128 stands for zero in the data rows.
Here are some points:
[119  87 129 155  70  24  87 102 135 113  83 113  90  34  74  44 205 247 255 142  84 177 182 188 154 190  84 160 158 173 113]
[ 95  70 145 122  58  76 124 163 105 128  77  86 159  52 107  45 208 232 142 145  85 186 223 198 122 191  66 154 142 172 133]
[199 206 147 113 217 141 107  76 252 155 102 131  38 144 153 159  74 134 248 185 202  84  12 108 222  71 193 123 167 109 158]
[152 121 157 173 172 137  94  92 229 159  71 127  78 144 150 136  61 127 221 190 166  73  93 119 144  84 184 131 112 111 186]
[105 144 127  94  88  78 124 148 104  81  85 121 129 114 121  90 208 183 123 145  99 139 157 135 138 192  84 145 144 153  92]
[168 110 121 167 106  14  82  91 163 106  66 124  40  36  90  29 144 234 244 179 121 114 125 183 155 157 103 144 162 150 147]
[170 145 136 169 175 121 101 112 188 118  94 154  67 124 146 148  53 102 194 152 160  62  80  92 147 130 162 140 135 127 159]
[214 105 150 183 164  59  73  83 200 100  75 124  57  95 104 113  71 163 214 165 139  94 120 164 155 117 148 139 152 102 192]
[ 94 139 145  78 142 255 182 167  85 192 215 124 216 207 188 219 113   0   4  96  93 122  92  23  48  66 135  98  89  95 121]
[176  86 135 193  87  12  90 163 156 127  48  85  46  21  86  43 121 254 215 180 147 166 164 242 161 151  95 167 175 167 152]
[130 110 152 141 170  94 113 114 145  94 112 109 136 131 133 108 140 193 179 152 150 130 142 185 133 151 127 181 155 136 141]
[152 113 111 218 120   0 111 135 172 124  17 101  16  62  81  47 134 247 239 182 148 114 132 179 159 170  55 147 157 174 137]
[131  90 151 128  78 115 153 109 136 118 122 119  88 100  88 154 142 196 134 132 116 140 170 150 137 118 112 135 134 152 109]
[110 137  80  63 128 218 171 160  69 140 189 131 197 194 165 151 154  72  45 128 156 109  99  52 112 107 143 100 110  85  94]
[ 99 131 116  85 142 255 187 154  69 157 182 170 232 242 161 195  98  18  31  68 136 119 117  46  88 102 151  65  81 107 106]
[113  91 129 126  64  28 122 161  91 114 124 108 127  95  88  70 193 217 114 103  62 192 204 236 146 194  48 160 171 149 112]
[ 93 118  80 109  55  88 181 175  83 124 109 107 154 112 105  66 219 174  76 115  91 209 192 136 124 192  59  98 108 162  82]
[ 96 174 101  50 126 255 180 158  62 138 214 184 216 225 191 216 120   0  12  74 180 128 108  28 105  75 148  80  87  94  98]
[145 153 161 132 183 248 135 118 172 205 171 126 126 185 161 210  72  30 125 159 126  72  62  45  77  36 151 108 123  74 166]
[110 145 110  88 170 216 169 161  71 110 199 145 195 208 126 198 112  43   0 104 116 123 114  49  84 102 184  73 100 129  81]
[150 122  95 101 112  26 112 120 146  92  85 130 114  87 108  36 196 227 173 196 104 148 189 214 141 190  87 125 138 159 124]
[100 121 100  90 123 183 137 135  63 126 199 121 200 180 145 135 167  85  64 103 105 113 127  93 122 155 150  89  89 116 138]
[ 84 118 141 125 105 108 118 134  82  91 111  96 179  61 116  95 162 180 125 130  78 153 166 179 116 158  83 150 149 144 134]
[182 146 150 214 158  97  51  93 236 124  87 135  41  85 114 139  60 128 255 192 181  58  54 127 157  87 162 158 146 117 163]
[162 158 123 159 190  95  73  64 227 132  92 155  52 127 107 121  76 139 247 223 184  61  72 120 168 103 150 160 182 113 150]
[153  77 149 154 108  10 105 107 184 147  35  89  21  48  93  89 138 255 204 172 132 141 157 234 163 162  76 160 175 148 185]
[ 87 160 114 109 145 217 149 151  77 141 172 151 189 177 153 162  86  51  69  80 139 111 105  91  99  98 132 119 131 114 133]
[ 82 105 136  71  45 149 182 170  38 103 178 141 200 151 103 125 212 157  47  89  84 202 192 130 122 161  74 126 102 161  41]
[106 128  83 127 131 154 140 167  84 111 169 132 155 127 139 141 110 113  75 106 142 135 161 120 106 130 117 118 132 103 165]
[106 134 138  94  72  92 169 168  61  92 177 145 178 104 113  95 210 176  28  77  76 236 215 192 114 183  96 141 133 189  67]
[149 145 183 183 123  61  72 115 189 126  97 132  56  65 104 131  54 182 223 152 138 107  92 172 158 137 128 162 149 163 157]
[177 147 150 160 141  30 121  43 196 176  83 105  23  77 123  96 107 211 234 151 135 141 134 164 157 126 175 140 158 161 144]
[157 119 155 183 121  23  62 121 193 130  70 117  27  64 100  74 134 205 206 148 154 137 143 206 184 168 108 199 154 138 165]
[136 110 143 138 151 205 125 109 135 155 167 135 145 174 133 212  65  20  91 104 142  90  86  62 105  76 182  78  81  98 128]
[105 138 115  89 121 206 166 142  31 148 204 119 212 171 171 117 170  67  36  60 117 157 149 127  90 132 117 129 115 138 115]
[202  92 161 179 128  11  66  95 186 118   0 101  39  66  74  94  80 219 255 188 168 115 125 197 168 132 100 128 186 147 187]
[ 83  91  95 102  73 102 147 139  52 103 114  77 182  98  96  82 193 176  91  90  96 177 178 151  93 165  58  84 115 170 104]
[ 90  71 134 127  92 142 126 136  98 129 147 128 176 135 110 148 150 104  63  87  95 149 153 100  97 156 123  97  87 145 123]
[114  90 145 155 108  53 107 139 155 137  71  93 127  75 119  52 180 234 172 155 114 156 194 206 136 199 106 144 120 179 143]
[ 65 132  83  53  96 147 154 152  79  92 167 143 211 164 122 105 209 127  36 130 100 170 169 112  89 178  93 129 132 150  77]
[134 131  97 174 142  82 155 139 153 143  72 116  74 137 116 109 107 152 144 161 164 107  91 105 115 123  99 109 122 153 111]
[ 95 130  95  78  54 135 159 176  69  86 126  98 237 126 113  58 248 139  34 132  86 217 193 107 104 159  79 108 114 159  48]
[141 130 113 129 149  20  65  93 175 109  63 131  51  81  88  59 158 222 227 212 146 109 155 181 162 152  99 159 192 140 135]
12 more points follow, each with its number after it:
[152 137 138 139 166 145 122 128 119 131 101 126  89 131 110 141  81 106 141 100 164  91 119 132 176 111 155 113 130 104 154] 0
[ 91 197 100  25 163 255 205 145 105 148 226 145 229 225 194 189 157  39   9  87 144 160  65  40 114  96 177  85  99 141  78] 1
[101 122 145  93 159 216 150 130 163 164 137 183 147 169 170 188  96  49  81 131 139  80  80  65 113 100 192  78  84 110 146] 2
[ 99 137  83  90 135 255 183 160  81 146 230 147 242 209 173 187 117  13   5  66 126 154  94  42  75  88 172  85  70  95  94] 3
[102 169 103  88 155 247 162 141  91 148 208 122 182 193 157 208 124  49  47  92 132  92  81  62  98  70 164  96  88  67  96] 4
[ 97 143 103 118 116 155 164 152  66 102 148 114 179 156 125 119 140  74  52  88  83 150 148  98 103 116 100  88  99 110 108] 5
[130  70 158 162 107 143 109 159 129 149 127 121 143 118 108 126 134 140  83 126 133 142 141 145 103 134 123 164 111 160 124] 6
[ 87  97 128 130  68  96 116 174  98 103 128 103 177  59  97  81 217 204 107 100  70 192 177 164 124 196  52 145 153 161 114] 7
[177 156 149 210 159 135 102  74 246 176 103 147  31  97 180 146  28  92 255 168 175  58  57 131 153  63 194 143 125  87 210] 8
[122 142 112 129 190 250 138 111 141 161 169 156 152 188 170 214  53   0  96 106 167  48  66  13  89  61 155  95  96  81 161] 9
[153 136 138 133 140  98 110 129 158 140  38 126  84 103 124 119 136 138 171 154 138 158 154  93 127 129 109 156 168 148 127] 10
[112 149 105 126 111 176 158 147 140 125 179 142 179 163 125 162 127  87  55  88 113 153 102  79 106  94 141  88  91 129  88] 11
Which of these numbered points is nearest to each point below, ignoring the 2 directions in which the first points spread most? Its number follows each.
[ 50 110 108  47  66 118 174 162  31  93 144  84 207 134 118  71 251 178  10 111  84 179 196 142 108 204  68 149 122 150  42] > 4
[159 175 127 165 179 153 113 108 184 138 107 132  67 167 121 156  23  71 184 159 137  53  66  80 144  52 157 104 131  65 163] > 5
[151 130 132 106 110  56 105 188 130 109  22 116  92  63 119  66 185 185 145 138 127 179 193 151 148 161  56 175 194 176 120] > 10
[109 133 112 143  70 107 147 140 140 106 146 136 149 119 118 121 139 168  99 110 106 176 140 136 140 148 110 120 104 141  87] > 11
[104 104  80  73 106  66 178 153  41 127  90 103 145 113 103  41 233 226  70 132  91 203 219 171  98 233  75 139 155 183  76] > 10
[ 47  64 125  59  51 116 153 197  62 120 147 135 221 118 121  97 230 161   3  96  51 195 223 157  92 215  91  95  79 174  88] > 2
[106  85 141 139  86  68  89 167 114 105 106 108 151  59 113  72 223 226 149 145  84 178 171 184 128 203  61 162 165 169 138] > 7
[ 92 106 142 155  53  47 132 169  70 120 136 112 192  88 132  85 198 197 126 103  70 205 203 186 121 210  66 171 160 170 103] > 7
[106 106 141 130 125 140 123 134 156 145  95 114 154 145 164 122 142 134 122 144 135 130 161 135 112 137 157 126  93 139 149] > 2
[144 114 130 143 145 143 122  96 120 137 123 130 115 121 131 135 104  95 138 126 148 102 114  94 123 117 108 114 124 122 165] > 9
[150 101 130 181 116  38  75  92 146 114  48  99  61  55 101  80 129 204 222 151 144 116 141 152 169 156  72 160 165 147 178] > 9
[184 145 150 176 167  64  93  96 164 140  85 100  30 113 129 121 110 162 221 181 167  59  92 173 167 107 133 167 159 104 168] > 4
[224 203 159 131 206 168  86  57 198 158  97 154  46 159 153 185  24  73 237 209 181   0  16  60 179  64 214 122 134  80 171] > 4
[136 109 135 147  98  55 105 157  64 102  71 101 121  86 100  61 164 187 112  82 118 162 198 199 175 203  83 154 139 159 131] > 0
[147  96 152 216  91   0  46 132 156 137  53 106  40  30  93  24 172 255 215 182 153 118 147 255 181 213 122 181 186 184 144] > 6
[172 130 129 190 130   0  77 106 168 114  45  96  27  66  71  50 116 209 241 165  98 109 139 188 188 144  87 147 161 131 159] > 5
[ 84 128 140  77 148 243 181 130 119 126 208 156 192 209 139 211 106  46  57  83 102  74  90  59  79 125 173  90  49 115  94] > 2
[ 98 141 110 107 155 185 141 134 151 106 166 146 163 191 143 170 112  92  95 124 154  83  76 105 120 101 185 117 111  73  95] > 4
[184 110 176 168 156 124  91  99 232 174  63 176  31 116 112 136  61 134 241 181 143  71  77 116 162  88 163 142 149 105 180] > 2
[184 123 132 197 155 100  86  91 207 154  88 111  44  99 124 123  68 132 238 171 173 108  91 132 159  83 179 140 143 109 160] > 3
[100 149 153  78 120 169 147 146  77 112 146 137 185 152 124 139 129 113  39  95 128 169 172 169 126 117 113 108 120 154 120] > 0
[106 116 156 100  77  59 136 159  65  91 115 109 167  77  86  49 189 212  76 117  98 212 228 252 147 191  48 129 153 190 116] > 0
[ 67 145 107  88  86 176 193 184  83 114 185 140 222 151 161 153 200 111  28  79  78 190 160  90  89 135 102  88  61 132  75] > 11
[ 91 117 134 127 148 178 112 115 176 172 130 147  59 133 163 162 118 109 148 153 147  71 112  83 140 118 159 126 104 117 163] > 2
[123 157 124 140 134 178 148 128 158 184 164 150 127 127 186 166  85  69 141 111 135 126 102 103 114  96 163 127  99 103 161] > 8
[105 127 110 115 137 180 142 124  90 132 135 139 161 159 146 149 117  61  83  95 131 123 116  64 114 114 109 106 108 115 150] > 9
[160 164 137 177 197 147  89  44 245 125 106 160  22 151 114 167   0  52 223 219 182  22  60  60 175  26 219 126 145  47 188] > 5
[ 80 133 118 100  68 144 165 172  26  96 157  95 207 112  68 110 229 166  36  76  96 186 169 132  93 175  80 143 120 163  49] > 4
[185 167 190 195 161  62  88  78 198 124 110 109  21  92 106 159  56 151 224 139 142 114 102 155 175  95 137 166 151 158 132] > 11
[142 125 153 123 158 148 126  71 171 142 128 126  88 128 117 149  77 122 188 170 154  86  86 138 153  61 140 133 173 101 163] > 4
[195 161 140 164 172  71  81  96 190 132  96 137   8 110 114 123  95 146 236 202 166  60 114 160 186 111 124 164 197 104 155] > 4
[ 87 128 105  49 173 255 155 129  91 121 205 155 197 222 120 213 124  12   0  97 154  57  64  36  89  89 163  79  79  85  84] > 4
[185 162 138 193 210 145 101  63 213 157  86 141  30 126 143 182   0  68 251 172 198  22  34  57 164  50 155 124 140  85 216] > 9
[157 130 141 197 114  42  98 103 201 141 100 118  43  42 136  80 110 199 254 155 137 135 132 180 182 136 134 176 139 141 191] > 8
[164 116 160 146 125   5  85 127 140 100  43 130  48  80 114  90 149 212 200 151 148 113 163 200 176 181 106 185 181 141 147] > 0
[151 108 111 132 159 178 100 119 187 119 147 164 129 145 153 153  85  72 138 166 213 112  81 119 156  86 185 133 138  88 176] > 3
[183 159 157 132 172 139  78 108 177 122  96 141  82 117 122 140  69  86 193 157 134  67  93 124 138  75 152 114 123  94 166] > 5
[126 131 132 116 125 143 164  97 112 148 126 128 123 157 159 149  93 108 101  93 156 134 143 161 158  99 158 122 126 110 129] > 0
[165 178 138 165 190 125 110 104 178 157  94 135  66 102 127 138  72 145 240 165 150 120  89  98 154  91 128 107 150 156 155] > 10
[160 178 140 146 181 205 121  99 176 196 157 184  92 164 191 226  15   3 172 122 160  62  47  42 141  70 191 107 126  68 176] > 8
[ 48 108 143 107  67 120 140 162  28  89 140 103 228  82 119  57 214 168  66  91  62 189 199 179  95 177  60 151 135 171  98] > 7
[128 142 115 137 158 198 142 133 158 165 159 150 140 156 164 182  68  76 130 149 162  98  62  54  87  90 193 125 138  98 119] > 3
[167 129 130 155 169  73  76 105 153 138  57 128  57  98 102  97  75 190 245 183 134  73 130 154 195 165 152 125 159 145 174] > 0
[194 158 127 194 214 147  94  91 231 134  80 165  32 125 155 196   0  76 235 184 207  24  31  70 158  80 201 144 135  90 202] > 9
[167 119 120 187 127  20  86 101 172 140  96 130  15  83 117  86 123 191 230 205 144  87 119 174 156 126 122 161 171 119 154] > 4
[ 93 109 155 146  89  82 105 123  87  95  91 101 152  53 102  49 171 217 155 122  98 159 175 202 135 173  70 166 166 152 135] > 7
[ 78 101 129 133  34  87 161 177  51 117 150 128 229  87 131  74 205 186  86  80  58 237 216 165 105 215  41 151 138 181  84] > 7
[167 134 125 100 152 189 124 100 135 141 160 150 124 181 144 184  85  40 106 105 174  91 108 100 136  54 185 110 134  79 141] > 0
[160 176 136 161 182 145 100  87 205 156 135 175  51 119 165 158  43  95 193 172 149  77  55 126 130  75 178 132  91 117 215] > 8
